rotation ticks, each row followed by its count of ticks:
The counts run from 0 to 247.
[144 119 134 100 147 181 131 113 111 141 152 125 133 156 127 140 125 116
 167 121 143 182 125 141 159 100  97 164 125 107 168 167  91 204 159 121
 143 152 133 180 148 118 132 133 107 146 155 143 106  96  88 128 157 104
 115 123 167 129 147 145 128]  96
[127 108 119 119 135 143 127  97 119 156 150 104 129 173 129 140 141 111
 149 103 123 168 110 139 153  96  95 162 152 127 178 164  77 194 168 113
 140 161 135 164 147 112 130 147 110 129 162 153 111  92  70 107 177 128
 119 140 174 125 146 146 123]  63
[157 131 108 137 120 150 142 147 119 141 147 139 119 181 142  96 102 171
 163 148 150 160 127 108 130 120 121 150 166 135 132 146 130 165 127  95
 155 144 147 159 131 109 126 155 137 118 204 130 119  58 105 152 127 136
 140 110 164  77 140 177 145]  21
[115 102 106 154 133 125 142 106 141 143 146  98 133 205 133 138 142 131
 157 127 120 153  96 152 161 109 116 142 152 132 166 142 102 173 184 109
 136 158 127 121 137 120 133 149 126 129 160 135 140  73  95 125 151 156
 143 124 167  87 163 167 167]  189
[119 128 120  85 147 180 155 104 129 165 144 127 156 160  84 119 117 135
 152 157 125 161 143 125 106  98  99 176 120  90 156 188 127 167 184  93
 104 130 122 175  97  90 153 143 118 100 162 136 119 113  94 119 144 112
 137 119 142 112 161 155 122]  236
[142 138 108  99 127 143 126 133 157 161 160 120 132 161 133 110 119 143
 159 126 140 172 129 103 127 128  98 165 160 117 135 123 105 181 138 104
 131 146 135 160 144 117 138 140 119  87 150 137 135  67 100 110 168 151
 130 141 193  97 147 173 184]  181
[143 114 104 120 118 155 122 113 133 103 156 115 143 186 110 123 149 133
 179 134 118 154 103 161 162 121 129 127 147 128 140 160 103 185 160  92
 142 177 125 114 181 125 140 140 120 126 165 134 105  52 100 161 123 150
 153  97 154  89 162 153 154]  157
[113 109 116 104 160 141 132 115 132 155 139 149 175 169 130 149 102 120
 139 159 121 128 136 128  81  95  93 165 132 107 143 195 102 154 181  98
 151 143 126 147 124  95 151 150 140 112 191 143 106  62  83 118 140 116
 136 120 148 114 158 145  95]  134
[126 136 126  84 113 166 149 109 127 158 181 126 164 161  85 116 130 139
 143 135 139 154 126 115 133 112 136 148 137 106 147 118 122 203 137 143
 114 154 114 159 132 120 127 149 115 120 172 134 135  86 114 118 158 130
 137 131 183  88 159 186 174]  75
[141 154  97 114 119 138 108 108 123 138 140 104 161 163  85 126 123 126
 133 109 124 148 131 116 143  90 149 172 177 121 185 149 103 194 148 113
 156 160 131 154 146 114 138 154 120 106 199 145 127  69 123 136 137 134
 144 144 147  78 135 148 158]  140
[128 130  92 111 139 164 160 137 115 161 159 125 129 178  88 114 107 140
 163 136 142 154 112 119 113  96 113 175 131 125 167 164 126 175 192 118
 124 129 131 160  93  98 154 170 135  89 160 118 149 123 100 140 138 148
 120 147 160  92 148 158 158]  45
[126 122 105  82 133 179 154 108 124 163 156 139 139 160  86 144 124 112
 175 151 117 144 123 141 100  98  84 179 113  90 162 184 113 178 169 102
 119 150 126 159 104 107 154 157 133 117 153 156 112 115  76 121 141 123
 115 138 149  99 154 164 139]  203
[143 121 110 111 120 152 142 112 114 158 142 113 120 165  90 111  96 158
 170 133 110 133 110 119 127  92 124 152 162 110 179 173 107 189 152 130
 149 167 134 146 135  81 137 182 139 117 170 137 108 113  90 123 133 146
 115 118 146  87 141 168 145]  205
[152 125 119 152 130 155 149 121 139 149 109 103 140 188 107 123 113 163
 157 149 116 163 125 118 114 101 127 162 155 107 156 128 138 140 205  78
 120 140 150 126 118  82 131 144 110 107 181 159 157  71 104 148 125 134
 148 120 124  78 147 180 144]  86
[150 110 101 107 132 179 132 126 127 160 141 118 122 141  98  82 122 126
 174 149 119 154 109 122 109  88  98 164 126 126 163 165 144 152 220  94
 118 162 153 144 135  97 163 139 115  78 142 133 135 114  96 130 143 113
 124 115 141 117 143 165 141]  81
[111 136 132  87 125 181 162 131 127 140 151 140 172 167  76 117 138 148
 145 161 122 179 133 152  94 112 115 174 125 109 142 152 120 161 179  93
 116 145 143 187 128  90 152 142 122 110 156 129 137  79 105 161 147  97
 143 130 133 108 154 174 114]  232
[132 102 129 140 111 159 156 121 126 131 159 118 132 198 121 126 142 163
 123 124 130 155 117 165 149 112 144 134 154 143 163 129 113 188 169 108
 137 166 138 140 146 113 138 147 121 140 186 143 126  66 103 154 145 154
 146 106 149  84 167 174 145]  193
[158 143 111 106 128 174 136 110 142 140 130 127 143 144 123 139 136 117
 157 134 129 199 127 107 132  98 115 164 149  92 149 117 111 186 143  83
 135 160 134 161 152 134 102 131 107 117 184 163 125  56  95 160 122 114
 143 138 155  93 133 169 158]  247
[125 136  92 138 147 125 124 147 137 160 147 129 131 170 110  87 106 147
 167 136 133 177 101 125 119 108  87 162 150 137 164 158 112 154 180 107
 127 133 158 151 147  85 140 149 136  93 133 113 158  81  91 118 165 138
 113 144 179  93 130 169 159]  184
[123 107  97 144 156 150 149 125 120 142 135 135 121 164 119  97 137 123
 154 147 141 167  98 133 117  95  84 159 130 144 187 175 124 161 189 110
 124 160 147 154 155 101 120 153 136  99 155 105 148  83  74 140 140  95
 121 109 161 114 131 163 133]  220
[116 108 107  80 128 176 150 110 127 136 189 129 127 142 111 110 136 131
 132 140 148 134 109 135 124 101 114 152 122 107 150 170 124 196 140 120
 123 165 101 140 141 113 136 155 158 114 176 115 107 101  83 132 153 157
 141 116 181 114 163 173 141]  43
[143 126 113 139 113 150 143 126 142 152 138 117 121 179 120  96 114 199
 168 142 121 159 121 131 124 122 128 130 167 120 132 131 129 175 133  88
 138 161 144 140 151  99 123 162 127 120 183 154 133  59  96 146 130 143
 154 103 140  75 142 194 157]  54
[166 139 110 121 112 153 133 112 122 154 125 100 113 166 100  93 108 154
 153 126  97 139 113 113 121  94 127 149 183 125 176 150 122 180 147 113
 148 171 150 163 158  94 135 177 115  93 177 160 126  95 103 132 134 128
 141 121 133  78 128 170 148]  209
[167 124 122 141 131 163 142 118 126 147 115 123 121 165 125 105 114 161
 139 154 134 159 121 104 107  77 121 151 178 126 166 148 135 161 163  99
 143 155 146 138 137  96 108 154 125 103 204 143 135  60 100 162 102 114
 142 105 124  80 127 170 124]  245
[121 115 108 112 132 164 150 121 130 128 152 129 150 162 117 109 154 145
  96 149 116 136 110 164  93 109 114 161 134 154 156 149 108 161 156  97
 139 174 129 159 160 103 167 153 146  86 180 121 118  50  91 155 157 124
 145 123 135 101 161 159 110]  36
[120 122 116  92 137 180 159 134 119 134 176 147 160 142  94  92 154 147
 105 140 141 166 114 151  88 117 101 174 126 141 165 164 129 172 148 109
 119 158 116 166 153 101 150 155 156  83 171 103 124  82  88 176 151 126
 144 122 154 114 148 157 128]  40
[124 129  91  88 137 167 135 106 122 156 147 132 148 147 117 175 125  94
 132 141 127 154 120 138 118  82  91 183 126  94 173 173  86 174 153  93
 144 169 132 141 128 120 143 159 143 103 175 151 110  98  85 139 146 149
 120 149 153 110 151 143 124]  170
[153 128  90 104 141 166 143 142 128 144 151 158 124 142 129  77 126 153
 138 173 132 142 121 113  79 136 100 166 138 136 138 150 138 160 127  85
 130 167 126 172 149 116 159 155 137  73 177 116 118  57  81 131 127 113
 135 116 146  91 145 173 139]  179
[128 110  97 115 149 154 127 140 139 142 153 142 132 148 118  73 116 143
 158 158 134 159 106 126  86 125  77 160 140 141 144 168 124 148 172  98
 127 162 135 152 157  95 141 137 141  68 139 112 131  60  71 126 151 115
 135 110 170 114 145 171 150]  183
[165 158 119 124 113 160 114 124 112 138 133 107 139 155 112 110 121 157
 151 115 136 179 125  96 134  91 138 161 168 113 162 128 112 190 154 100
 147 152 158 157 154 103  97 153 119 114 197 149 138  62  93 166 133 120
 144 131 135  83 108 165 160]  246
[143 126 113  87 141 172 127 133 147 144 176 129 127 145 127 126 138 110
 136 141 162 156 138 108 129 114 118 169 138 120 135 145 126 193 136 103
 126 162 110 167 136 158 148 135 126  94 194 141 106  61 100 133 151 128
 147 127 186  96 165 154 172]  145
[148 135  85 121 139 168 149 133 127 150 117 133 116 176 117 135 128 124
 151 155 132 153 127 120 123  83 123 177 150 125 158 156 130 153 177  68
 141 141 140 149 108 123 163 154 125  95 189 135 120  91 116 157 104 142
 126 140 113  63 137 156 133]  16
[136 139 130 106 114 183 156 133 115 148 146 145 168 158 110 118 145 134
 145 143 116 174 115 158  94 108 117 152 132 128 154 136 114 156 195 106
 132 154 167 163 164  91 155 147 108 104 150 137 147  70 114 169 141  85
 128 132 103  94 160 165 111]  228
[150 132 107 124 130 171 130 102 136 110 137 108 131 149 101 116 167 155
 153 142 113 188 119 141 140 100 121 152 134 102 157 133 114 179 165  79
 131 173 133 132 177 110 103 136 122 111 158 157 126  71  75 183 135 125
 158 105 130 114 128 161 147]  88
[167 126 104  96 137 174 144 103 162 150 117 127 117 155 125 128 135 136
 125 152 104 162 132 109  98 120  97 165 144 109 140 125 123 167 137  75
 112 180 110 165 135 121 130 147 115  94 175 167 117  58  80 134 123 118
 157 117 142  89 155 171 143]  211
[130 128  88 130 130 125 124 117 122 153 151 104 146 185 126 128 128 119
 171 122 112 155  97 143 149 111 107 161 165 129 173 169  74 186 165 126
 153 164 150 145 163 122 153 149 111 122 142 136 131  71  87 109 163 142
 112 145 172  96 147 145 155]  30
[111 144 113 104 133 168 153 147 125 148 169 118 153 174  89  91 116 163
 123 133 141 167 121 129 107 104 115 177 148 134 172 156 124 172 169 116
 120 123 130 168 117  90 151 162 141  92 167 103 149  97 111 146 172 141
 131 154 157  92 143 172 146]  41
